In the rows, 128 means zero.
One turn or mirror swaps these rows in pairs. Which row does each one swap with?
The rows were stretched afterwards, more along some directions than others.
K50: [133 124 159 118 117 145 149 135 124 114 112 117 137 148 115 127 109 135
 120  97]
K737: [158 141 140 148 146 137 131  90 150 129 110 116 135 155 118 123 109 128
 123  91]
K362: [153 148 137 111 101 137 153 137 126 132 107 139 149 132 111 118  92 133
 113  90]
K656: [157 138 146 115 121 133 123 109 134 118 118 103 115 146 138 125 106 120
 131  89]
K97: [126 124 150  89 101 145 137 133 122 147 107 132 140 132 107 112 103 131
 118  90]
K412: [133 118 148 132 118 144 143 144 106 122 119 122 137 144 102 121 107 125
 123  94]
K261: [128 152 154 109 118 138 154 105 146 169 118 147 148 144 124  93 110 124
 115 110]
K474: [153 159 111 106 114 126 128  98 143 155 102 155 143 149 130  95  79 123
 113  94]
K613: [127 129 155 123 122 146 124 109 130 150 127 128 142 156 105 119  92 129
 124 117]
K462: [135 102 151 129 111 115 133 125 115 145 111 132 125 135 115 100 101 144
 132  75]
K221: [162 154 147 124 133 145 151 100 146 134 113 123 145 160 128 121 114 122
  95 108]
K208: [168 182 125 112 122 122 137 103 169 132 121 113 136 141 131 111 123 118
 128 106]
K461: [138 151 133 106 119 124 136 130 122 121 128 127 137 133 135 108  77 118
 141 105]
K350: [149 116 151 118 100 138 142 145 112 154 121 128 140 153 102 115 106 135
 117  94]
K212: [164 144 140 106 123 142 142 117 135 134 105 121 151 152 131 110  81 123
 109 100]
K559: [163 144 134 130 102 145 130 128 122 115 115 131 117 142 113 127  98 127
 116  98]
K963: [146 171 122 104 119 154 151 112 141 139 109 151 148 138 119 113  93 103
 105 105]
K414: [142 163 128 109 116 137 144 110 136 136 110 147 109 130 109 103 105 120
 120  95]
K294: [139 154 127 123 138 134 117 103 145 124 130 117 122 129 116 122 130 127
 130 109]
K454: [124 130 161 117 109 143 156 146 120 147 107 139 145 147  93 111 119 132
 121  99]
K988: [165 167 142 116 131 143 138  97 156 139 125 115 153 158 113 117 106 108
 110 120]
K924: [139 114 143 117 116 141 136 116 133 158 101 153 165 131 107 106 101 163
 112  93]
K25: [136 129 140 105  91 146 137 138 106 137 103 150 124 138 110 110  69 122
 121  75]
K879: [133 147 152 113 134 133 145  96 147 156 114 147 139 121 115 101 123 144
 111 103]
K592: [142 126 123 133 124 145 124 108 119 131 125 112  93 148 139 127 102 125
 117 105]
K760: [177 178 137 122 122 127 121  96 161 115 134 108 126 151 132 123 129 107
 129 122]
K191: [135 161 126 104 121 157 123 119 135 133 127 120 116 155 126 119 106 121
 115 127]
K275: [152 158 106 122 125 145 141 108 141 146 109 138 125 139 136 117  99 131
 112  94]
K325: [149 184 121 119 127 141 138  92 166 155 115 159 142 143 117  94  97 124
 102 111]
K605: [152 189 151 104 107 118 136  90 163 153 101 152 162 139 123  85 113 119
 120 112]
K108: [118 121 157 121 108 147 159 132 126 159  96 149 153 151 101  99 109 138
 106  86]
K85: [152 158 150 115 128 145 152 115 147 151 115 129 168 156 116 115 100 122
 119 109]
K742: [139 144 130 125 120 149 121 144 125 113 119 112 125 146 121 136 120 145
 118 118]
K361: [141 151 131 126 127 137 137 118 148 133 127 137 158 139 134 126 125 150
 103 123]
K225: [154 153 163 127 123 133 147 106 146 160 104 158 162 158 101  93 125 137
 126 100]
K251: [151 148 130 104 110 163 156 139 125 130 103 149 132 130 135 115 117 139
 102 100]
K238: [162 142 139 116 117 126 152 102 142 164 106 141 154 153 121  87 121 117
 115  97]
K960: [133 142 139 121 131 135 135 122 139 131 121 126 118 121 122 120 133 147
 126 107]
K617: [166 186 138 128 135 142 148  99 162 156 118 133 137 152 101  98 128 114
 108 119]
K94: [149 142 122 129 129 151 118 128 132 101 134 104 123 142 139 129 128 142
 113 128]
K174: [157 186 135 117 131 123 131 121 143 128 137 127 132 138 123 106 126 114
 130 137]
K523: [140 125 143 134 126 135 129 124 108 127 129 125 117 151 127 119  96 140
 122 113]
K884: [155 164 141 128 124 126 129 102 132 145 129 147 145 152 100  96 121 119
 121 127]
K227: [140 133 121 106 112 156 130 133 109 119  99 108 104 151 119 135  84 124
 124  81]
K797: [153 139 128 114 121 126 117 117 147 142 140 114 124 133 133 119 126 146
 126 111]
K549: [156 148 108 136 125 130 125  98 143 134 123 132 126 143 134 116  97 130
 111 102]
K976: [148 148 145 117  98 138 145 126 125 130  91 143 140 129 129 103  94 141
 107  90]
K699: [121 109 154 128 115 155 145 116 118 161  98 143 128 142 111 118 100 159
 105  83]

K325 pairs with K221
K797 pairs with K350
K988 pairs with K549
K613 pairs with K592
K474 pairs with K212

